Each path below is one point turned by a fixed rotation once a step. After each direction that follows a path, write how fast that rotation turns it, in degrees a step (0 if it stays still).
Each turn is a multiple of 5 degrees from 10 to 175, or 0.
Each row of a path follows its step; steps can be skipped.
Rotation 1:
step 0: [ -2  -6   6   7 -21  -3  15  10   4   5  33  -9  14   1   1  -9   2 -11
   6 -13  13  17   3  -7   2   5 -23  20  -1  -2  -9   7   4 -11  -6   7
 -15   3  -5 -10  -9  -5  -1  14  -5  12   3  12   3   0  18   4  20 -13
  -9]
step 2: [  7   0  11  -5  -4  13  -3  -1   7  15  12   4  26 -11  -4  -4  13  -5
  -5  25   6  -3   4  -6 -12  12   7   5   8  -8  -5  -6  18   2  22  13
   0  -3  19 -16  -3  14  -2  11  12   8  16  -1 -23   3 -12  -4  16   0
  -5]
step 3: [ 18 -14  20  -7  -2  10 -18   1  -4  -5   4  -8  18   5  22  18  -8  10
   5  22  16   5  24  -3  -4   8  -5  -1  -5  -6 -13   3  -3  -5  -3 -28
   0   2  -6  -6   8   3  -8  15   4   9 -13 -10   3   0 -13  -2   2  -9
  -1]
step 4: [  0   5  -3  19 -21  18   3 -15  -1   7  11   8  -1  10   7   7  -9   6
   9  -3   8  -7  23   4  -2  -1  -7  15  -1   8   9 -22  11   2  -7  -2
  -7   7   2  -2   9   5 -14  13 -14   7  13  -1  -2 -20 -21 -21  10   7
  14]
step 5: [  1  -3   3   7 -19  11 -12   9  -5   9   2  16   1  -8  -6  12  -8  13
  -1   7   8  -4   1 -20  24  -3  -1 -11   0  31  -3  12   9   3   2  -6
  -2  13   9 -17  -3 -29   9   8 -23   8   0  -4 -10   0 -14   5   1   3
  -5]
step 8: [-18 -15  -7  -6  16   1   6  -8   1  -8  18  -8  -2   9  -4  13 -12  -3
   8 -28   3   0  13   7  12  12   0  25  -6   0  -1  10   6  -5  -4   0
  -5  11  18 -14  -6  -8   8   5   5   4   5   7  -5  -1 -21  -5   5 -21
 -23]
step 9: [  0   0  -2 -24 -16  27  20  25  -2   7   2  -9  -3  19  -5 -13   7  -7
   4 -12  12  -2   1   9  -2  15   2  11 -11   4   0   9  16  -6   9  -4
   0   3 -12  -2 -20  -7   5   9 -13 -12   0 -12   1  -2 -14  11   0  10
 -11]
step 10: [ -4   9  14  -6  -9   4 -18   3  15 -25   9 -24  15  -5 -11 -19  11 -23
  -7  -9  -8  10  -5 -12   3   3   9   0  -3   6  -2  -5   3  -2   7   1
   6  -8   5  -9   3  -3  -1  16   0  -6   1 -11 -15  -5 -28 -17   0   5
 -16]
step 11: [  3 -11   5   0   3  13 -11   0  -6  -6  13 -10  34 -11  18  -6   5 -17
   0  -6  13   0   7   9  -6   3  14  10  10   0   9  11   0 -33   6 -12
  -2  -1 -12 -13   4   9   2   5 -18   9   7   5  -9   1   1  15  -1   3
  12]
Directions:
[ 2  3  2 -2  0 -2  0 -2 -3  0  2  3  1 -3 -4 -4 -4 -5 -5  2  0  2 -4  2
  3 -3  3  0  6  4  4 -4  4  8  1  4  0  7  1  4  3  3 -3  0 -1 -3  2 -3
 -3 -1 -4 -6 -2 -1 -2]	130
[ 0 -1  2  8  0  1 -6  1  2 -3  5  1 -4 -5  2 -3 -9 -1  3  1 -3 -3 -1 -6
 -1 -1 -1 -1  5  3  4  2  0 -3 -3  3 -3  0 -5 -2 -4 -3  0 -3 -3  1  2 -4
  1 -2  5  2 -2  3  3]	55
[ 3  1  0 -2 10  3  0  2  2  0 -2  6 -1 -1  7 -3 -6  4 -2  0  2  3  4  2
 -1  7 -1  2 -3 -1 -1  1  2  4  0  1  2 -3  5 -3 -3  3 -4 -2  4  0  7 -3
  3  3  0 -1 -4 -2 -1]	70
[-3  3  1  5 -2  4  6 -3 -5  2  0 -1 -2  3  1 -3  0 -3  2 -5  3  3 -1 -3
  2 -4 -4 -1 -5  7 -3  2  1  6 -4 -2  5  1  0 -1 -3  0 -1  4  1  0  1 -2
  8 -2  0  0  5  2 -3]	80
